In the data rows, 128 means zero.
Here are some rows, each followed by its group. Rows of different groups can look alike.
  154  154  095  099  160  151  135  120  123  139  081  105  129  109  150  134  137  144  127  106  140  130  159  130  157  115  131  131  163  132  149  140  110  097  164  151  176  126  148  100  158  120  135  158  114  149  116  166 NZ
  135  162  119  101  155  149  147  114  123  165  098  089  130  099  142  146  124  148  141  093  156  126  153  140  153  106  123  130  156  127  142  150  106  103  152  147  155  115  142  100  166  123  111  152  090  133  122  163 NZ
  152  153  115  097  165  142  135  140  123  155  088  106  126  112  148  130  128  124  124  099  137  138  158  131  166  121  133  153  149  134  148  121  108  096  152  141  172  140  133  094  144  133  125  148  112  131  132  168 NZ
  127  123  121  159  116  100  141  128  095  105  173  131  116  125  136  125  127  148  132  140  124  140  119  095  119  187  100  105  149  175  088  131  127  180  064  126  127  090  168  137  094  160  137  079  119  138  155  088 Pm
  149  123  041  188  127  047  101  176  190  155  113  133  063  195  143  032  106  147  080  075  095  098  102  062  101  142  099  079  162  137  132  053  122  100  103  180  111  073  117  185  094  148  060  073  108  083  167  132 Rx
  109  116  131  181  098  110  156  120  096  096  172  118  106  128  133  143  111  138  144  149  132  121  109  104  117  168  109  101  135  177  088  119  140  164  054  122  122  093  148  154  090  143  136  081  138  145  154  081 Pm
  165  118  056  197  135  057  098  188  172  163  115  126  060  189  152  025  107  139  096  063  100  091  108  049  098  141  097  073  175  145  121  059  142  096  094  197  098  079  111  186  101  132  067  074  087  098  149  127 Rx
  092  078  185  128  099  118  114  123  130  082  158  158  159  167  059  118  128  105  163  154  146  092  096  124  067  161  191  173  069  072  094  101  133  168  118  095  110  190  068  166  113  109  137  137  183  075  084  100 VC
  127  165  125  103  165  162  134  101  152  142  118  104  133  103  156  151  133  117  152  118  111  134  166  153  156  097  132  127  138  128  176  146  129  097  166  135  143  124  155  096  174  093  145  160  106  150  131  158 YH
  121  159  128  108  168  159  148  114  125  146  142  111  151  103  157  141  135  123  126  140  126  165  162  172  141  099  118  106  125  120  166  152  120  102  170  127  117  114  140  103  166  109  133  156  128  157  135  140 CB
  133  155  126  091  164  118  132  103  126  137  113  093  140  107  145  143  128  131  137  114  126  139  163  156  168  104  116  135  133  115  148  139  126  076  169  146  154  133  148  090  154  106  133  178  122  139  137  170 YH
  106  170  120  113  168  158  135  108  140  162  112  102  131  105  145  127  137  146  145  128  134  130  146  156  156  103  127  111  120  120  168  156  123  096  171  132  134  139  136  088  172  124  133  180  125  150  131  151 YH
  170  168  122  086  133  197  131  090  122  155  104  127  160  122  136  183  104  146  096  114  043  133  133  157  188  096  084  138  117  138  158  156  099  103  154  141  110  116  138  095  157  167  161  161  099  146  127  176 YH
  152  146  092  113  148  110  119  146  130  159  087  112  117  107  154  108  114  130  158  078  144  121  123  113  148  136  114  146  155  118  138  123  112  115  162  151  176  133  137  115  147  131  119  130  091  138  125  171 VC
  080  080  190  142  077  111  120  152  113  079  138  179  136  166  073  123  148  100  147  180  158  097  090  096  090  158  170  175  081  076  112  084  152  156  136  092  120  197  054  153  097  113  128  113  181  072  099  102 VC
  123  117  117  171  095  090  128  131  113  106  148  134  128  125  128  151  139  136  129  144  137  135  134  107  118  163  090  108  149  171  111  127  126  170  072  112  113  098  157  149  102  142  135  091  117  133  165  087 Pm
  151  165  114  098  173  134  136  110  133  138  093  110  131  108  150  134  145  128  133  108  124  118  161  140  157  102  124  143  145  125  144  134  119  097  162  136  168  126  138  098  166  133  130  154  092  139  126  160 NZ
  169  172  124  088  120  191  138  093  131  144  106  140  167  105  140  193  127  137  094  111  060  134  141  163  178  071  089  144  107  152  155  149  139  099  152  155  111  106  132  095  155  167  139  161  100  159  111  171 YH
  178  109  046  200  144  056  089  200  183  144  113  129  056  186  145  013  097  130  105  064  113  106  099  062  104  131  120  063  155  142  133  052  130  097  105  186  093  080  122  190  083  150  067  088  105  084  150  127 Rx
  117  130  114  164  094  100  142  136  097  105  149  121  098  111  129  140  137  136  127  143  134  128  107  105  117  173  099  109  171  175  109  124  145  179  068  121  127  087  161  145  093  130  139  078  123  123  177  086 HP
  085  089  178  120  093  129  108  122  124  080  137  165  147  168  057  116  143  090  156  144  148  098  094  103  067  163  189  183  066  081  117  111  138  154  116  108  128  193  066  161  109  098  134  129  180  074  093  097 VC
  096  082  174  122  093  126  105  125  122  088  165  177  154  167  066  125  152  087  148  158  156  117  092  119  074  167  187  166  063  092  084  101  146  149  128  135  118  179  074  167  110  090  124  138  194  074  076  086 VC
  114  164  127  093  153  157  152  097  138  153  110  096  140  112  148  123  150  129  132  138  113  142  156  168  144  082  128  097  111  137  157  150  122  095  171  127  128  129  141  088  165  108  131  154  109  171  145  139 CB
  177  159  110  087  124  181  139  111  124  154  094  128  151  110  137  187  129  145  096  111  074  137  124  149  192  097  100  158  132  145  147  155  110  093  149  154  127  124  138  105  151  165  159  169  104  149  121  173 YH
  139  095  170  093  069  151  116  113  096  077  158  182  189  184  054  164  128  090  095  138  065  112  075  134  093  144  151  176  057  090  101  114  162  158  122  122  097  182  078  160  104  129  145  141  181  077  063  108 VC
  136  114  120  185  094  125  145  139  120  115  132  118  138  104  136  135  146  136  146  144  152  140  126  112  116  174  102  115  155  183  112  143  127  173  093  111  122  092  176  126  103  153  131  086  109  125  151  084 HP
  114  127  120  169  090  111  165  129  100  123  160  118  107  123  145  145  127  134  134  153  136  138  111  103  119  174  104  112  159  156  097  137  135  169  079  123  127  107  170  146  090  147  157  085  122  134  157  082 Pm
  087  073  185  139  084  096  131  149  115  070  146  193  137  163  074  125  157  083  160  169  162  090  105  104  086  153  187  170  082  094  105  102  128  158  123  104  106  177  057  152  101  118  142  124  188  063  087  106 VC
  080  068  184  124  108  115  108  134  116  079  124  181  129  166  078  126  152  086  143  154  175  102  103  111  080  168  190  181  090  077  104  094  129  154  131  113  103  191  056  145  098  113  146  123  193  067  091  105 VC
  139  156  135  102  168  161  135  102  132  146  100  109  140  091  159  137  124  134  141  114  128  125  139  156  146  094  130  136  135  119  158  147  120  097  154  150  142  116  146  101  167  123  124  164  112  142  136  158 YH
  137  120  116  176  093  121  121  150  100  127  138  120  135  114  137  135  133  131  131  139  142  137  120  118  128  158  107  109  158  161  099  142  125  173  078  090  135  094  158  132  102  160  129  087  120  148  159  087 HP
  088  074  179  134  108  104  105  152  123  070  135  181  121  154  066  119  127  085  127  154  176  102  108  110  077  148  184  179  100  089  122  096  156  160  115  131  115  183  047  147  090  113  141  126  186  077  096  111 VC
  127  123  107  169  100  128  133  139  123  138  155  112  131  115  144  136  128  142  137  142  146  141  108  118  126  166  099  100  167  175  108  149  136  159  098  098  127  100  154  124  104  164  108  082  113  135  147  086 HP
  133  128  118  145  117  133  120  138  120  155  121  120  157  110  133  146  125  135  137  136  141  150  132  141  136  144  111  115  177  166  137  173  108  148  122  105  123  111  158  110  119  149  103  108  103  151  145  101 HP
  111  126  123  152  117  081  132  132  083  104  156  106  119  114  131  135  127  141  133  138  129  131  110  095  115  163  120  116  162  178  089  123  131  170  058  111  128  091  163  142  086  146  142  087  109  137  148  077 Pm
  126  151  117  109  153  144  144  118  122  145  103  101  146  115  152  126  128  153  133  114  127  129  168  141  165  107  129  125  134  114  162  150  109  094  161  134  145  124  145  098  161  122  133  165  111  146  127  171 YH
  091  078  170  135  077  056  127  143  092  087  116  165  055  139  114  124  140  135  137  151  164  079  132  060  097  136  176  158  133  122  085  078  109  165  076  133  091  145  062  171  077  133  135  115  163  093  134  108 Rx
  198  165  115  115  121  151  134  110  107  153  086  127  136  112  139  175  101  153  088  067  071  117  140  132  188  109  087  163  124  140  139  141  120  103  136  131  125  120  120  109  147  154  131  159  089  130  109  181 NZ
  093  078  180  157  112  126  096  147  139  058  150  160  146  180  074  142  135  107  150  163  123  128  108  131  099  146  169  141  125  121  090  144  154  168  130  088  119  153  122  162  103  113  150  116  183  101  129  097 NZ
  159  147  100  124  157  130  130  115  126  156  102  078  117  116  141  135  120  150  129  081  132  130  138  124  146  123  121  124  169  125  131  138  121  110  148  154  142  126  140  112  151  127  122  156  111  142  132  173 NZ
  100  083  148  144  089  043  129  155  102  100  139  160  042  129  130  108  122  156  134  159  142  083  113  038  117  137  158  132  133  135  054  076  121  145  065  160  099  144  090  173  070  152  140  092  167  082  125  114 Rx
  116  161  134  098  163  156  137  113  133  148  147  106  139  112  161  139  148  120  121  133  134  140  153  162  149  082  116  110  112  123  166  149  136  095  171  131  114  116  149  089  157  114  130  165  121  160  127  143 Pm
  142  133  118  145  118  152  147  142  141  147  142  108  144  125  128  138  137  146  130  130  157  157  117  140  122  143  117  106  163  153  146  155  115  155  111  099  130  110  166  117  111  152  106  109  115  166  132  102 HP
  197  157  085  097  129  139  118  147  132  168  077  145  149  101  141  164  101  136  086  047  071  124  117  115  165  138  078  172  151  152  124  131  105  121  140  164  152  116  143  121  129  168  135  134  081  120  106  180 VC
  112  115  114  177  082  118  131  130  111  108  160  127  116  120  149  140  146  142  132  147  137  126  106  112  116  164  098  114  145  168  093  147  133  167  065  134  123  102  168  145  096  153  134  087  127  144  144  092 HP
  101  086  158  175  104  108  122  130  111  079  143  160  100  154  107  150  124  129  136  147  115  127  113  114  111  176  140  119  128  138  069  124  143  175  084  108  132  129  132  162  092  130  165  109  167  124  158  087 CB
  096  062  171  140  074  054  123  137  109  082  116  186  045  121  125  124  134  118  109  151  144  109  107  057  099  140  155  147  129  133  063  087  121  164  062  137  105  144  057  164  061  147  145  111  175  108  115  114 Rx
  080  076  182  131  103  124  101  132  138  090  153  168  150  156  067  122  144  081  162  143  135  107  115  131  069  155  191  179  083  096  109  095  132  166  122  096  140  187  067  165  108  103  134  128  190  066  079  101 VC
  136  145  115  143  124  142  134  133  130  143  151  116  150  114  142  139  138  132  139  145  142  163  137  140  134  116  103  113  149  149  133  166  146  140  126  109  129  116  154  118  126  140  111  125  109  139  142  119 HP
  137  152  124  112  145  128  132  124  159  141  143  129  151  118  151  120  145  122  117  160  141  173  148  166  146  118  106  103  119  132  160  170  134  120  142  106  116  113  156  092  144  131  114  140  120  171  138  138 HP
  094  068  180  146  080  083  124  163  118  091  109  184  090  152  088  141  137  103  137  164  178  108  105  079  097  148  180  180  101  112  118  082  113  160  105  116  091  169  057  158  076  113  137  115  181  071  102  128 Rx
  129  159  125  105  161  175  145  095  140  148  110  106  132  090  162  133  130  125  145  151  131  144  138  158  150  094  118  110  113  127  169  125  138  098  156  139  142  122  134  097  160  112  111  161  122  163  128  153 CB
  081  065  178  107  076  112  113  124  129  073  131  164  124  145  065  117  137  092  146  165  172  079  096  114  075  164  188  184  077  100  110  083  134  164  126  097  125  190  068  155  103  091  130  118  180  073  085  117 VC
  118  157  140  098  144  146  134  115  139  162  145  101  152  104  156  126  121  124  123  146  166  162  144  152  149  083  116  089  117  139  166  169  115  107  168  119  133  114  158  096  149  121  125  158  122  168  138  123 Pm
  075  066  169  130  092  132  106  143  143  075  127  162  120  154  067  135  142  093  151  152  156  080  080  105  070  160  186  183  082  086  120  098  148  159  132  091  115  197  048  145  095  107  141  128  173  069  074  109 VC
  152  139  099  109  142  115  132  139  134  164  089  103  123  110  152  119  115  142  136  090  142  118  138  106  145  126  132  130  145  124  145  104  100  104  153  157  158  133  134  106  152  126  119  141  097  129  141  161 NZ
  131  159  129  092  147  156  136  090  143  147  101  107  136  094  152  146  136  133  148  110  124  130  160  157  155  098  126  127  145  129  164  140  113  107  162  145  147  118  136  102  156  098  132  148  109  160  138  162 YH
  113  127  129  156  104  091  141  128  092  098  145  108  100  128  135  135  154  141  127  146  119  120  118  096  117  168  100  116  128  177  073  118  146  159  069  133  115  112  158  147  088  133  160  084  133  138  154  076 Pm
  130  154  132  109  162  159  129  097  121  143  099  099  124  101  147  140  129  121  138  126  144  132  164  149  151  103  118  121  124  114  154  141  124  091  150  147  139  130  127  096  164  100  128  171  130  145  124  163 YH
  126  146  130  107  152  156  156  099  145  146  131  091  138  097  147  123  130  131  144  138  122  135  156  173  156  075  124  122  118  126  163  147  130  103  159  126  124  119  138  085  173  099  121  163  124  160  118  150 CB
  124  130  122  179  082  121  135  137  088  122  158  107  128  119  133  138  135  149  129  130  144  151  112  103  119  183  108  112  148  186  112  132  133  170  087  121  127  107  165  137  095  148  117  091  115  145  161  084 HP
  120  153  129  124  178  156  147  105  141  142  109  110  142  111  156  128  134  130  160  122  114  154  159  165  151  081  135  111  135  120  167  152  132  101  170  128  135  126  139  104  168  121  126  165  129  163  112  145 CB
  200  160  102  091  141  151  124  120  122  141  092  146  140  113  133  183  117  151  088  099  080  147  147  144  179  105  084  147  143  124  128  141  111  100  145  160  134  128  146  113  143  156  152  162  103  143  118  191 NZ
  159  122  131  161  112  127  145  141  106  129  151  112  133  118  130  142  133  137  128  144  131  144  107  121  128  162  106  104  168  172  117  141  127  153  085  099  127  099  164  127  114  165  121  078  108  137  151  077 HP
  142  148  112  113  179  134  125  108  121  151  101  112  117  088  146  130  137  132  125  109  129  129  148  153  162  098  126  121  148  110  155  137  132  096  163  137  156  124  137  106  160  119  140  158  108  137  137  177 NZ
  080  083  173  122  101  125  111  128  124  069  166  166  162  170  064  108  131  094  144  144  139  098  101  120  070  164  190  173  079  079  105  108  144  171  120  115  115  202  079  164  115  105  122  136  185  072  080  088 VC
  151  110  040  185  110  052  101  180  153  171  133  117  065  192  137  031  099  119  098  070  119  084  090  062  099  111  096  076  157  135  144  062  126  107  105  176  107  065  113  182  100  134  067  063  079  083  158  139 Rx
  088  080  169  125  100  128  112  131  134  081  166  152  168  167  064  109  152  110  142  143  127  121  084  126  075  160  202  161  059  072  106  105  127  161  134  110  140  200  079  162  102  094  123  131  199  075  089  085 VC
  152  140  116  137  123  132  137  135  135  138  146  127  171  115  134  138  126  132  130  130  140  150  133  136  129  133  103  118  153  137  129  155  130  157  132  090  141  102  174  118  123  145  125  114  117  151  155  109 HP
  086  084  180  129  101  131  113  117  133  059  163  162  158  173  072  138  141  113  142  163  149  128  102  135  099  157  175  167  094  089  109  111  154  161  132  094  124  160  108  164  114  108  143  126  188  100  099  100 NZ
  122  154  120  097  164  153  147  091  141  163  137  126  130  108  163  128  128  123  130  138  130  156  139  168  148  083  127  102  104  142  177  152  121  105  161  135  130  130  144  100  160  117  125  162  125  171  131  146 Pm
  116  115  117  187  106  096  161  119  091  107  152  132  094  120  138  135  122  129  131  136  123  143  109  107  115  170  103  122  157  163  056  115  146  179  066  124  128  088  151  159  095  125  160  102  139  132  167  078 Pm
  127  168  112  103  159  168  135  089  136  156  138  110  134  114  160  132  144  126  117  148  134  137  153  177  151  088  113  089  135  115  162  149  131  109  153  134  126  114  136  098  150  113  120  175  119  164  145  142 Pm
  112  147  131  100  162  158  141  127  150  158  126  121  140  101  157  131  142  129  127  128  114  159  157  171  155  078  111  114  101  119  170  150  132  090  153  138  143  127  152  083  172  108  138  150  113  156  126  147 CB
  141  148  112  116  156  144  126  139  123  162  094  119  126  101  143  127  139  141  124  093  144  120  143  128  154  131  130  125  157  125  138  123  118  118  155  155  161  122  134  098  158  129  137  136  106  147  122  167 NZ
  194  143  092  144  078  159  127  128  115  141  134  130  167  113  111  189  101  137  073  126  049  158  118  146  151  153  070  125  150  175  126  179  133  154  094  120  107  092  164  128  095  199  140  098  090  144  136  108 HP
  167  109  053  192  122  057  107  195  176  161  109  126  071  198  150  033  107  129  102  067  112  099  095  078  089  137  096  071  155  137  116  062  105  090  108  188  107  086  125  182  093  155  065  069  090  103  139  132 Rx
  140  149  114  113  161  139  121  112  127  147  104  096  126  109  148  141  114  139  136  104  147  118  161  128  162  101  130  143  147  109  139  121  127  106  140  144  162  125  149  113  159  133  130  158  112  133  129  160 NZ
  192  160  115  085  106  180  164  127  095  146  139  148  167  126  142  181  121  143  066  147  063  156  144  188  173  068  090  133  098  134  163  169  141  114  135  111  101  101  139  103  144  168  144  159  112  164  096  148 Pm
  131  158  123  095  167  148  129  119  144  150  102  108  126  083  142  128  127  146  138  127  133  137  156  150  159  102  117  127  156  122  143  140  110  100  171  139  137  125  137  101  155  117  128  154  104  140  138  170 YH
  147  084  172  116  074  152  129  117  109  082  167  193  174  169  055  155  129  100  093  159  060  100  079  139  091  139  152  212  062  080  105  107  136  154  118  103  095  184  069  159  097  123  146  139  181  069  072  111 VC
  089  064  184  125  094  079  120  159  108  083  106  168  096  161  095  138  142  122  135  168  163  102  096  081  088  140  174  158  125  109  104  084  123  160  101  108  112  161  063  152  080  113  132  109  170  081  109  115 Rx
  136  155  133  097  181  148  135  102  149  159  128  099  140  108  142  118  121  133  136  148  122  164  160  184  152  083  119  091  117  125  162  158  135  100  173  115  116  116  149  093  162  115  130  159  119  176  114  145 Pm
  142  141  126  115  148  141  138  114  135  152  133  111  141  106  145  123  130  116  147  160  148  173  153  174  140  103  109  123  138  126  161  171  131  128  157  113  131  109  149  102  147  122  119  138  111  143  134  137 HP
  117  151  130  095  151  148  141  111  136  153  116  108  134  095  148  141  136  132  132  112  133  139  152  161  150  091  122  118  139  106  165  125  135  089  162  140  164  129  130  093  165  130  157  162  113  146  131  167 YH
  092  065  181  132  091  092  118  152  126  074  120  213  095  153  093  142  143  109  127  160  179  084  101  083  079  149  180  159  117  107  100  086  108  152  107  123  096  176  058  146  077  108  126  091  178  074  108  124 Rx
  138  126  131  177  110  112  139  129  103  108  154  106  112  119  138  141  138  136  149  147  147  145  107  104  118  174  096  111  156  184  090  143  132  170  085  106  136  105  165  132  097  151  140  084  124  139  156  086 HP
  152  135  105  106  165  120  135  143  129  158  087  106  105  107  153  122  120  145  135  073  138  118  163  113  164  118  123  147  148  121  129  129  114  100  144  135  151  130  131  109  165  125  132  143  096  128  126  168 NZ
  114  106  131  141  118  046  097  180  120  112  131  157  029  163  137  070  113  142  100  098  136  110  111  071  117  129  137  131  143  103  056  073  139  144  085  135  093  133  100  181  077  152  113  095  135  077  138  131 Rx
  139  123  121  158  099  129  145  146  124  142  124  125  134  101  129  135  119  129  136  156  143  164  139  141  115  156  108  097  174  164  134  156  117  160  104  109  124  106  175  114  114  158  120  090  103  150  139  093 HP
Group Rx spreads out most along one direction. Which 3 other groups' directions of most spread are closest to that one, closest first?
VC NZ CB
Which 3 other groups have their centres nearest to the centre of group Rx, nearest first?
VC Pm HP
Group HP spreads out most along one direction. Which 3 other groups' directions of most spread are closest to that one, closest first?
Pm CB NZ
Which 3 other groups have their centres nearest to the centre of group YH, nearest first?
CB NZ Pm
Which 3 other groups have their centres nearest to the centre of group Pm, nearest first?
HP CB NZ
Which 3 other groups have their centres nearest to the centre of group HP, nearest first?
Pm NZ CB
Which 3 other groups have their centres nearest to the centre of group CB, nearest first?
YH NZ Pm
Group CB spreads out most along one direction. Which 3 other groups' directions of most spread are closest to that one, closest first?
Pm HP NZ
Group NZ spreads out most along one direction. Which 3 other groups' directions of most spread are closest to that one, closest first?
VC CB Rx
Which 4 groups are nearest to each row below, nearest first, going by the distance to the group's nearest row?
  109  167  117  088  156  167  126  105  123  138  132  116  137  109  146  136  123  137  166  126  125  135  157  165  154  086  112  126  109  114  176  157  126  086  160  130  155  123  139  094  171  102  135  152  117  150  129  148 >> YH CB Pm NZ
Group Pm spreads out most along one direction. Which 3 other groups' directions of most spread are closest to that one, closest first?
HP CB NZ
Which 4 groups are nearest to each row below, nearest first, going by the distance to the centre of the group?
  173  155  115  083  122  181  155  098  132  141  164  137  184  123  135  167  121  141  085  150  067  145  128  171  164  068  093  144  083  142  170  153  133  104  155  129  101  100  149  100  145  154  136  152  122  163  123  164 >> YH CB NZ Pm
  154  120  053  209  119  056  095  186  175  160  103  120  065  198  140  028  094  114  081  069  109  098  107  062  092  140  098  077  160  152  133  048  125  100  106  184  097  067  116  180  093  145  056  059  098  088  151  123 >> Rx HP Pm NZ
Which 5 groups are nearest to each row below, nearest first, going by the distance to the centre of the group?
  120  126  125  161  089  103  139  138  101  115  159  110  110  116  132  156  117  147  148  144  133  144  111  104  122  179  095  106  165  181  093  140  130  169  081  103  120  100  155  130  097  157  142  089  110  148  148  081 >> HP Pm NZ Rx CB
Which 5 groups are nearest to each row below, nearest first, going by the average distance to the group's rows?
  097  075  165  161  073  055  115  137  099  088  118  178  059  121  124  132  126  127  129  147  156  101  099  058  100  151  164  138  132  131  072  086  124  154  074  136  111  152  070  166  058  130  150  104  174  085  116  115 >> Rx VC HP Pm NZ
  140  138  112  151  067  134  150  108  057  108  149  151  122  129  113  168  125  144  078  148  047  139  109  110  149  161  076  121  136  178  072  140  145  167  063  131  106  097  144  157  084  174  169  093  102  139  147  097 >> HP Pm NZ CB YH
  092  096  160  146  115  120  130  116  126  066  153  143  110  153  105  141  144  140  143  146  118  133  113  126  103  156  151  159  138  133  078  130  154  170  111  084  133  134  145  165  103  125  168  104  170  124  154  087 >> HP Pm VC CB NZ
  132  155  130  105  153  158  130  112  133  147  092  106  126  100  146  138  108  134  143  101  155  137  147  137  169  106  129  125  142  118  155  154  116  103  150  152  159  129  129  090  170  117  133  169  111  143  130  162 >> YH NZ CB Pm HP
  090  093  156  129  095  039  121  148  086  096  143  163  046  123  125  118  140  148  107  131  134  087  095  048  107  156  153  145  118  125  055  076  126  162  066  135  102  140  094  170  062  147  154  095  165  093  135  112 >> Rx VC HP Pm NZ
  097  070  165  131  089  065  115  147  107  089  119  192  068  131  106  124  148  118  138  172  152  095  098  074  104  141  166  158  127  119  086  088  118  165  080  125  102  167  063  161  066  132  149  105  177  081  123  122 >> Rx VC HP Pm NZ
